128 stands for zero in the data rows.
Every row has a hidden score from 0 to 20. What is each row's score? 10 is about the middle. The score is a weighted sum of the row's numbers plus the product of two more (or one squared), each taken from its middle value.
np.array([128, 198, 139, 138, 114, 135, 129, 099, 127, 129, 117, 128, 127, 097, 121, 138]) -> 13
np.array([097, 173, 118, 111, 101, 116, 122, 099, 098, 129, 102, 127, 096, 097, 101, 103]) -> 12
np.array([097, 104, 158, 147, 149, 107, 222, 188, 127, 251, 093, 119, 096, 158, 116, 107]) -> 4
np.array([158, 119, 120, 130, 140, 163, 111, 128, 157, 129, 169, 106, 159, 158, 154, 154]) -> 10
np.array([189, 115, 103, 119, 134, 157, 113, 128, 127, 098, 210, 111, 159, 158, 188, 121]) -> 16
np.array([128, 112, 222, 223, 166, 126, 174, 158, 127, 190, 126, 116, 127, 158, 127, 141]) -> 13
np.array([128, 202, 114, 120, 108, 150, 107, 099, 098, 098, 126, 118, 127, 097, 117, 139]) -> 11
np.array([097, 098, 144, 128, 110, 102, 193, 128, 098, 159, 094, 117, 096, 097, 099, 102]) -> 6
np.array([128, 101, 124, 134, 148, 141, 114, 128, 187, 129, 140, 114, 127, 128, 135, 168]) -> 5
np.array([158, 099, 096, 093, 106, 123, 093, 099, 127, 098, 137, 111, 159, 097, 143, 110]) -> 10
np.array([128, 115, 144, 155, 160, 141, 142, 158, 157, 159, 165, 118, 127, 158, 138, 134]) -> 10
np.array([128, 210, 103, 105, 096, 148, 110, 099, 098, 098, 101, 117, 127, 097, 106, 138]) -> 10
np.array([158, 114, 120, 127, 174, 143, 110, 128, 157, 129, 170, 118, 190, 158, 179, 133]) -> 9
np.array([097, 100, 142, 120, 105, 076, 176, 128, 098, 129, 098, 116, 096, 097, 101, 094]) -> 7
np.array([097, 123, 114, 099, 100, 097, 128, 128, 098, 129, 088, 139, 096, 097, 095, 085]) -> 11
np.array([128, 098, 106, 114, 130, 099, 121, 158, 127, 129, 117, 120, 127, 128, 129, 099]) -> 13
np.array([097, 159, 130, 122, 111, 127, 117, 099, 127, 129, 117, 124, 096, 067, 115, 141]) -> 10
np.array([097, 154, 117, 111, 112, 095, 123, 128, 098, 129, 112, 124, 096, 097, 107, 125]) -> 11
np.array([128, 138, 101, 092, 113, 105, 113, 099, 127, 098, 110, 150, 096, 097, 116, 100]) -> 11
np.array([128, 119, 193, 191, 176, 145, 160, 158, 157, 159, 143, 119, 127, 158, 138, 151]) -> 12
np.array([097, 099, 093, 090, 076, 066, 099, 099, 098, 098, 098, 189, 096, 097, 088, 093]) -> 6
np.array([158, 106, 101, 110, 155, 131, 103, 128, 187, 098, 145, 110, 190, 128, 226, 120]) -> 8
np.array([128, 123, 219, 175, 149, 134, 163, 128, 157, 129, 130, 118, 127, 128, 129, 202]) -> 14
np.array([128, 108, 117, 119, 136, 137, 106, 128, 157, 129, 172, 112, 127, 158, 143, 130]) -> 12
np.array([189, 116, 099, 093, 127, 129, 126, 099, 157, 098, 146, 111, 253, 128, 241, 112]) -> 2
np.array([128, 134, 104, 118, 103, 253, 098, 099, 127, 098, 140, 111, 127, 128, 117, 162]) -> 11
np.array([128, 255, 095, 097, 084, 128, 090, 099, 098, 098, 108, 120, 096, 097, 115, 121]) -> 14
np.array([097, 117, 107, 098, 117, 092, 105, 099, 098, 129, 107, 161, 127, 097, 094, 088]) -> 9
np.array([097, 151, 109, 114, 115, 108, 108, 099, 098, 098, 109, 148, 127, 128, 094, 104]) -> 8
np.array([128, 111, 140, 149, 176, 128, 124, 128, 187, 129, 155, 109, 127, 158, 153, 143]) -> 9
np.array([158, 105, 116, 111, 162, 131, 109, 128, 187, 098, 184, 113, 159, 158, 175, 121]) -> 11
np.array([097, 117, 137, 126, 102, 109, 182, 128, 098, 129, 093, 119, 096, 128, 093, 094]) -> 7
np.array([097, 102, 092, 082, 102, 084, 105, 099, 098, 098, 086, 255, 096, 097, 102, 086]) -> 3
np.array([097, 090, 087, 081, 084, 082, 102, 099, 098, 129, 091, 181, 096, 097, 075, 086]) -> 3
np.array([219, 106, 104, 105, 110, 148, 108, 128, 127, 098, 178, 106, 190, 128, 167, 116]) -> 12
np.array([128, 185, 144, 134, 121, 141, 126, 128, 098, 129, 117, 120, 127, 097, 120, 137]) -> 12
np.array([250, 101, 108, 122, 142, 127, 114, 128, 127, 129, 164, 114, 222, 128, 227, 106]) -> 8
np.array([128, 120, 157, 170, 153, 124, 142, 128, 127, 159, 128, 113, 127, 158, 124, 140]) -> 9
np.array([097, 111, 102, 101, 101, 096, 114, 099, 098, 098, 097, 255, 096, 097, 113, 090]) -> 5
np.array([097, 119, 101, 098, 109, 096, 116, 099, 098, 129, 103, 156, 096, 128, 107, 090]) -> 9
np.array([097, 120, 085, 068, 093, 106, 094, 099, 098, 098, 101, 189, 096, 097, 103, 106]) -> 8
np.array([067, 106, 097, 104, 083, 090, 102, 099, 098, 098, 106, 255, 096, 097, 086, 086]) -> 5
np.array([097, 114, 177, 155, 119, 103, 184, 158, 098, 159, 107, 119, 096, 128, 114, 112]) -> 8
np.array([128, 116, 223, 197, 143, 123, 176, 158, 127, 159, 117, 115, 127, 128, 117, 153]) -> 13
np.array([128, 131, 156, 198, 119, 138, 145, 128, 127, 129, 116, 116, 127, 128, 113, 156]) -> 4
np.array([158, 169, 123, 129, 114, 163, 118, 128, 127, 098, 134, 122, 127, 097, 130, 135]) -> 14
np.array([067, 119, 093, 110, 080, 109, 090, 099, 098, 098, 087, 171, 096, 097, 064, 057]) -> 10
np.array([097, 105, 096, 114, 088, 088, 102, 099, 068, 098, 090, 239, 096, 097, 101, 070]) -> 6
np.array([128, 109, 138, 132, 248, 115, 131, 158, 217, 159, 132, 123, 127, 188, 149, 122]) -> 12
np.array([097, 146, 114, 110, 112, 108, 112, 099, 098, 129, 105, 140, 127, 097, 109, 110]) -> 9
np.array([128, 106, 126, 121, 186, 104, 145, 188, 127, 159, 123, 111, 127, 188, 131, 101]) -> 13
np.array([128, 113, 170, 155, 162, 113, 154, 158, 157, 159, 134, 113, 127, 219, 126, 128]) -> 13
np.array([219, 106, 108, 109, 127, 142, 096, 099, 157, 098, 215, 111, 190, 128, 219, 118]) -> 6
np.array([128, 160, 142, 139, 118, 140, 141, 128, 098, 129, 127, 123, 127, 128, 124, 126]) -> 11
np.array([097, 141, 119, 111, 104, 104, 126, 128, 098, 129, 106, 149, 096, 097, 098, 108]) -> 11
np.array([128, 101, 124, 112, 155, 097, 148, 188, 127, 159, 119, 117, 127, 188, 123, 086]) -> 13
np.array([128, 119, 150, 157, 121, 122, 143, 158, 127, 129, 124, 119, 127, 128, 127, 116]) -> 9
np.array([219, 114, 106, 113, 146, 130, 109, 128, 127, 129, 161, 104, 253, 128, 208, 118]) -> 9
np.array([128, 137, 175, 149, 130, 159, 131, 128, 127, 129, 129, 118, 127, 128, 125, 174]) -> 11
np.array([128, 124, 143, 141, 136, 226, 127, 128, 157, 129, 145, 121, 127, 158, 140, 185]) -> 9
np.array([128, 133, 118, 139, 114, 190, 118, 128, 127, 098, 145, 113, 127, 128, 121, 149]) -> 10
np.array([128, 109, 110, 120, 136, 135, 108, 128, 217, 129, 147, 110, 127, 128, 140, 143]) -> 3
np.array([158, 113, 134, 147, 172, 139, 127, 158, 157, 129, 193, 115, 159, 188, 150, 137]) -> 12
np.array([219, 108, 099, 099, 101, 132, 105, 099, 127, 098, 181, 105, 190, 128, 178, 112]) -> 9
np.array([158, 150, 131, 131, 122, 136, 132, 128, 098, 129, 126, 120, 127, 128, 125, 117]) -> 14
np.array([128, 104, 128, 131, 177, 099, 123, 128, 187, 129, 138, 118, 127, 188, 140, 130]) -> 9
np.array([158, 185, 125, 132, 117, 160, 119, 099, 127, 129, 128, 120, 127, 097, 127, 155]) -> 11
np.array([097, 116, 240, 205, 145, 114, 203, 158, 127, 159, 119, 120, 096, 128, 111, 134]) -> 19
np.array([128, 141, 122, 121, 113, 107, 117, 128, 098, 129, 105, 153, 096, 128, 118, 102]) -> 13
np.array([128, 116, 109, 127, 125, 208, 118, 099, 157, 098, 167, 110, 127, 128, 137, 173]) -> 7
np.array([128, 108, 137, 146, 143, 130, 127, 128, 157, 129, 136, 115, 127, 158, 129, 175]) -> 6
np.array([128, 164, 107, 094, 106, 121, 104, 099, 098, 098, 110, 144, 127, 097, 112, 097]) -> 14
np.array([128, 114, 187, 129, 114, 107, 215, 128, 098, 129, 099, 121, 096, 128, 098, 112]) -> 19
np.array([128, 204, 123, 107, 091, 131, 112, 099, 098, 098, 107, 117, 127, 097, 112, 144]) -> 10
np.array([067, 105, 085, 066, 100, 069, 103, 099, 098, 098, 098, 251, 096, 097, 085, 094]) -> 4
np.array([128, 255, 103, 112, 086, 131, 108, 128, 098, 098, 104, 122, 127, 097, 124, 118]) -> 8
np.array([097, 128, 124, 105, 100, 097, 134, 128, 098, 129, 102, 128, 096, 128, 092, 093]) -> 11
np.array([128, 189, 121, 112, 112, 119, 124, 099, 098, 129, 102, 128, 127, 097, 106, 121]) -> 13
np.array([158, 102, 131, 132, 255, 122, 125, 128, 247, 129, 152, 112, 159, 158, 206, 131]) -> 6
np.array([128, 108, 122, 122, 147, 113, 132, 218, 127, 159, 134, 107, 127, 255, 119, 101]) -> 11
np.array([128, 156, 104, 103, 109, 114, 111, 128, 127, 129, 120, 151, 127, 097, 109, 109]) -> 9
np.array([128, 108, 157, 151, 181, 122, 127, 128, 187, 159, 136, 118, 127, 128, 142, 164]) -> 6
np.array([189, 101, 100, 098, 111, 154, 090, 099, 127, 098, 197, 112, 190, 128, 189, 118]) -> 11
np.array([097, 096, 203, 157, 151, 092, 209, 188, 127, 251, 108, 119, 096, 158, 111, 115]) -> 15
np.array([097, 114, 096, 078, 094, 101, 095, 099, 098, 098, 108, 211, 096, 097, 103, 102]) -> 8
np.array([128, 118, 100, 123, 121, 187, 111, 099, 127, 098, 185, 116, 159, 128, 138, 167]) -> 8
np.array([158, 113, 128, 125, 226, 121, 125, 128, 157, 159, 137, 118, 159, 158, 177, 118]) -> 9
np.array([097, 103, 113, 114, 123, 101, 140, 218, 098, 159, 119, 116, 127, 219, 102, 090]) -> 8
np.array([128, 186, 129, 130, 110, 149, 119, 099, 127, 098, 114, 120, 127, 097, 119, 160]) -> 9
np.array([097, 130, 102, 111, 103, 105, 111, 099, 127, 129, 091, 167, 096, 097, 092, 109]) -> 6
np.array([097, 098, 177, 146, 171, 112, 159, 248, 127, 221, 119, 112, 127, 158, 121, 109]) -> 14
np.array([067, 116, 112, 093, 086, 088, 099, 099, 098, 129, 088, 223, 096, 097, 093, 088]) -> 9
np.array([128, 117, 122, 135, 120, 172, 113, 099, 127, 098, 148, 113, 127, 128, 129, 197]) -> 8
np.array([128, 104, 146, 143, 162, 128, 124, 128, 187, 129, 133, 119, 127, 158, 136, 151]) -> 9
np.array([128, 140, 141, 163, 124, 163, 139, 128, 127, 129, 131, 116, 127, 128, 118, 178]) -> 6
np.array([097, 121, 129, 125, 104, 101, 157, 128, 098, 129, 106, 122, 096, 097, 113, 109]) -> 7
np.array([128, 142, 149, 185, 124, 174, 136, 128, 127, 129, 138, 116, 127, 128, 125, 157]) -> 7
np.array([097, 116, 142, 112, 103, 104, 150, 128, 098, 129, 110, 118, 096, 097, 100, 107]) -> 11
np.array([097, 109, 097, 093, 100, 090, 112, 099, 098, 098, 100, 172, 127, 097, 095, 083]) -> 7
np.array([128, 158, 126, 121, 102, 122, 116, 099, 098, 098, 116, 121, 096, 097, 109, 132]) -> 12
np.array([097, 106, 173, 154, 111, 106, 202, 158, 098, 159, 104, 113, 096, 128, 096, 105]) -> 8
np.array([128, 122, 114, 106, 107, 115, 110, 128, 098, 129, 073, 161, 096, 097, 097, 094]) -> 12
np.array([128, 121, 139, 180, 137, 156, 119, 128, 157, 129, 135, 117, 127, 128, 134, 197]) -> 5
np.array([128, 118, 110, 103, 147, 105, 124, 158, 127, 129, 127, 113, 159, 158, 149, 098]) -> 11
np.array([128, 114, 109, 116, 132, 129, 090, 128, 187, 098, 169, 109, 127, 158, 141, 129]) -> 12
np.array([128, 128, 146, 147, 129, 150, 155, 158, 127, 129, 140, 114, 127, 158, 122, 132]) -> 9
np.array([128, 113, 156, 148, 150, 123, 157, 218, 127, 159, 138, 106, 127, 188, 124, 117]) -> 11
np.array([097, 095, 119, 120, 141, 096, 151, 188, 127, 159, 109, 116, 127, 188, 119, 101]) -> 7
np.array([158, 108, 117, 117, 216, 127, 108, 128, 217, 129, 146, 114, 190, 158, 192, 132]) -> 5
np.array([158, 111, 104, 105, 133, 131, 100, 128, 157, 098, 166, 115, 222, 128, 200, 117]) -> 8
np.array([097, 123, 150, 132, 111, 103, 176, 128, 098, 129, 118, 118, 096, 128, 099, 105]) -> 9
np.array([097, 137, 150, 128, 114, 104, 135, 128, 098, 129, 106, 121, 096, 097, 092, 121]) -> 11
np.array([097, 111, 083, 086, 071, 079, 097, 099, 098, 098, 083, 177, 096, 097, 091, 100]) -> 6
np.array([128, 134, 107, 117, 105, 189, 105, 099, 098, 098, 113, 112, 127, 097, 117, 180]) -> 12
np.array([097, 095, 102, 086, 092, 072, 091, 099, 098, 098, 062, 166, 096, 097, 098, 085]) -> 8
np.array([097, 132, 121, 111, 111, 101, 122, 128, 098, 129, 089, 141, 096, 097, 094, 100]) -> 11
np.array([128, 173, 128, 124, 116, 137, 120, 128, 127, 129, 115, 128, 127, 097, 123, 131]) -> 12
np.array([128, 114, 176, 166, 161, 117, 166, 218, 127, 190, 128, 116, 127, 158, 121, 113]) -> 13
np.array([097, 201, 136, 128, 101, 119, 124, 099, 098, 129, 095, 124, 096, 097, 110, 134]) -> 8
np.array([189, 114, 090, 110, 115, 131, 108, 099, 127, 098, 156, 103, 222, 128, 179, 108]) -> 9
np.array([128, 124, 144, 172, 141, 142, 130, 128, 157, 129, 147, 119, 127, 128, 131, 221]) -> 4
np.array([128, 105, 100, 107, 113, 109, 124, 158, 098, 129, 126, 112, 127, 128, 125, 088]) -> 17
np.array([128, 152, 107, 102, 109, 118, 098, 099, 127, 098, 115, 146, 127, 097, 117, 108]) -> 12
np.array([158, 105, 098, 100, 123, 134, 102, 128, 127, 098, 206, 102, 190, 128, 167, 115]) -> 14
np.array([097, 119, 116, 096, 120, 084, 130, 099, 098, 129, 089, 134, 096, 097, 084, 098]) -> 10
np.array([097, 128, 165, 181, 115, 125, 147, 128, 127, 129, 104, 119, 127, 097, 113, 145]) -> 2
np.array([128, 128, 116, 100, 104, 098, 130, 128, 098, 129, 104, 140, 096, 128, 105, 105]) -> 12
np.array([128, 128, 177, 178, 128, 140, 170, 128, 127, 129, 127, 118, 127, 128, 117, 139]) -> 10
np.array([097, 114, 157, 139, 105, 117, 148, 128, 098, 129, 108, 105, 096, 097, 107, 126]) -> 8
np.array([158, 121, 129, 159, 141, 164, 122, 128, 157, 129, 182, 114, 127, 158, 139, 174]) -> 9
np.array([158, 208, 116, 124, 111, 174, 113, 099, 127, 129, 129, 119, 127, 128, 129, 134]) -> 15
np.array([128, 101, 185, 151, 173, 106, 185, 248, 127, 221, 116, 116, 127, 158, 120, 122]) -> 13
np.array([097, 112, 173, 155, 166, 097, 173, 248, 127, 251, 113, 123, 127, 158, 121, 114]) -> 11
np.array([067, 103, 084, 085, 088, 084, 095, 099, 098, 098, 090, 255, 096, 097, 081, 079]) -> 4
np.array([128, 195, 115, 112, 107, 187, 087, 099, 127, 098, 122, 122, 127, 097, 124, 136]) -> 14
np.array([097, 115, 142, 127, 136, 088, 194, 255, 098, 221, 105, 117, 096, 158, 107, 105]) -> 14
np.array([128, 119, 177, 166, 165, 138, 163, 158, 157, 159, 136, 112, 127, 128, 130, 185]) -> 7
np.array([128, 149, 102, 113, 110, 110, 115, 099, 098, 098, 110, 173, 096, 097, 108, 102]) -> 11
np.array([158, 110, 107, 111, 156, 113, 119, 128, 127, 129, 138, 114, 159, 158, 162, 115]) -> 12
np.array([128, 145, 164, 165, 129, 157, 135, 128, 127, 129, 130, 119, 127, 128, 126, 176]) -> 8
np.array([128, 100, 170, 144, 149, 114, 201, 248, 098, 221, 113, 124, 127, 158, 103, 109]) -> 12
np.array([097, 089, 121, 072, 094, 092, 116, 128, 098, 098, 084, 220, 096, 097, 096, 086]) -> 11
np.array([255, 125, 103, 111, 119, 145, 108, 099, 127, 098, 177, 107, 222, 128, 199, 122]) -> 6
np.array([128, 151, 120, 111, 094, 106, 131, 099, 098, 129, 103, 119, 096, 097, 106, 102]) -> 13
np.array([128, 190, 110, 117, 112, 178, 104, 099, 127, 098, 125, 118, 127, 097, 127, 133]) -> 12
np.array([128, 124, 152, 167, 126, 135, 164, 158, 127, 129, 135, 118, 127, 128, 117, 121]) -> 8
np.array([128, 173, 112, 120, 111, 149, 106, 099, 127, 098, 124, 118, 127, 097, 124, 140]) -> 11
np.array([128, 115, 177, 151, 127, 111, 190, 158, 098, 159, 108, 119, 096, 128, 108, 110]) -> 13
np.array([128, 143, 106, 120, 105, 197, 110, 099, 127, 098, 123, 112, 127, 097, 116, 171]) -> 9
np.array([097, 155, 115, 092, 107, 104, 113, 099, 098, 098, 104, 170, 096, 097, 106, 106]) -> 12
np.array([128, 114, 173, 169, 145, 141, 159, 158, 127, 159, 160, 115, 127, 188, 133, 136]) -> 11
np.array([128, 109, 127, 134, 147, 121, 133, 188, 157, 159, 143, 112, 127, 249, 129, 114]) -> 10
np.array([128, 175, 135, 131, 115, 134, 123, 099, 098, 129, 115, 125, 127, 097, 119, 138]) -> 11
np.array([158, 102, 112, 108, 153, 122, 119, 128, 157, 129, 134, 115, 222, 128, 201, 118]) -> 4
np.array([128, 111, 126, 128, 246, 125, 120, 128, 217, 129, 157, 118, 159, 188, 155, 130]) -> 11
np.array([128, 112, 101, 121, 134, 134, 106, 128, 157, 129, 165, 112, 127, 188, 136, 132]) -> 11
np.array([128, 180, 097, 101, 099, 164, 106, 099, 127, 098, 103, 116, 127, 097, 117, 142]) -> 10
